Turns, then the turns between two rows, first turn first; the first pair answered
B (before => after):
[-0.94  1.69  1.68 -0.65  2.08  0.65 -0.32  2.06 -2.34] => [-1.18 -0.76  0.28  2.52  1.39 -1.38 -0.11  2.28 -1.42]
[-1.54 -4.19 -1.47  3.23 -2.71 -3.11  2.18  1.60  0.28] => [ 1.56  1.05 -1.80 -3.89 -4.00 -2.76  2.60 -1.45 -1.18]
[-2.01 -0.51  0.99  3.36  0.06 -0.59  0.56 -1.12 -2.18] => [-0.36  0.44 -0.18  1.86 -1.90 -2.26  0.77 -2.00 -2.45]
[ 2.71 -0.95  2.84 -4.90  0.67 -0.27 -2.87  0.75 -4.00] => [-0.20 -4.10  4.02 -0.50  2.68  0.89 -2.97  2.69 -3.09]
J (before => after):
[ 0.60  1.95 -0.52  2.33  1.10  2.51 -1.65 -0.03  1.38] => [-0.28  2.41  0.55  2.39  1.31  2.95  0.19 -0.15  0.79]
[-0.02  0.98 -4.13 -0.80 -1.06  0.31  0.69 -0.11  1.71] => [-0.06  1.71 -3.02 -1.89  0.04  1.75 -0.25  0.11  1.49]
[ 0.74  3.45  2.40 -5.87  1.61  4.30 -2.76 -0.16 -2.75] => [-2.06  2.00  4.83 -2.80 -1.11  2.02  6.23 -0.97 -2.93]
[-0.93  2.12  0.15 -2.50 -1.18  1.41 -3.63  0.01 -1.58] => [-2.64  2.21  2.11 -2.09 -2.40  1.51  0.75 -0.46 -1.98]
M (before => after):
[ 0.27  0.19 -0.95  1.82 -2.00 -2.14  4.12 -0.97  1.06] => [-0.33  1.08 -2.90  3.70  0.54  0.72 -0.11  0.14  3.21]
[ 0.23 -1.29  0.48 -0.46 -0.04 -0.45 -0.64  1.14 -0.11] => [ 0.57 -0.82  0.66 -0.85 -0.19 -0.36 -0.99  0.93 -0.21]
[-0.98  0.43 -1.94  1.13  2.79  3.18 -2.48  0.92  1.25] => [ 1.06  2.21 -0.42 -4.80 -1.00 -0.07  1.16 -1.64 -1.74]

Each pair is 2 to 3 turns apart.
[-1.63 -0.63 -2.71  4.85  1.92  0.80 -1.57  0.93  2.21] => [ 1.20  0.69 -3.84  1.83 -2.31 -4.17  1.59 -1.88  0.70] : B then M
[ 1.72  4.08 -2.07 -0.72 -0.85  1.17 -0.83 -1.86  2.20] => [ 0.78  3.29 -1.82  0.60 -2.08 -0.38  2.55 -1.69  2.67] : J then J then J
[ 1.09 -2.13  1.91 -2.98 -2.15 -2.36  1.20 -0.73 -3.47] => [-2.33 -2.81  3.34  0.65  2.50  2.44 -1.60  2.23 -2.03] : B then M
[-2.97 -2.39  4.08  3.46  1.24  1.33 -2.19  2.40 -1.78] => [-2.09 -2.58  2.58  3.47  1.31 -0.06 -4.22  3.21 -1.09] : J then J then J
[ 1.85  2.01  0.47  0.76  3.05  2.39 -2.80 -2.40  2.53] => [ 1.08 -0.13 -0.35  4.05  0.67 -1.22  1.04 -2.80  3.33] : J then J then J
[-0.12  0.13  0.52 -0.83  1.83  2.50 -2.66  2.45 -0.62] => [-0.26 -2.45 -1.52  2.67 -0.63 -1.83 -0.09  1.94  0.78] : J then J then J
[ 0.18  4.82  1.37 -1.11  1.46  1.08  3.28 -0.12  0.54] => [ 0.93  4.84  0.02 -0.60  2.57  2.35  0.14  0.25  1.70] : B then M
[-1.91 -0.84  3.41  1.16 -1.05 -1.10  4.29  1.83  2.77] => [ 1.39 -0.80 -0.82  0.01  0.71 -1.62 -4.22  2.60  4.54] : J then J
[ 0.83 -1.00  1.66 -1.69 -1.61 -3.27  2.51 -1.02 -2.52] => [ 2.62 -0.92 -0.72 -2.53 -0.16 -2.95 -2.82 -0.26 -1.93] : J then J
[-0.83 -1.97  4.44 -2.96 -1.21  0.01 -1.86  0.35 -2.55] => [-0.93 -0.94  1.89 -1.29  1.17  2.44 -5.45  0.64 -0.24] : M then J then M
[ 2.15 -3.12 -3.19  0.18 -2.60 -0.75 -2.36 -1.37  2.78] => [ 1.08 -4.18 -2.07  0.95 -0.59  1.45 -4.44 -0.23  2.26] : J then B then B
[-4.22 -1.87  1.20  2.03  2.49  2.51  0.01  1.09  0.51] => [ 0.63 -0.54 -3.20 -1.50 -2.08 -3.75  0.42 -2.18  0.58] : B then M then M
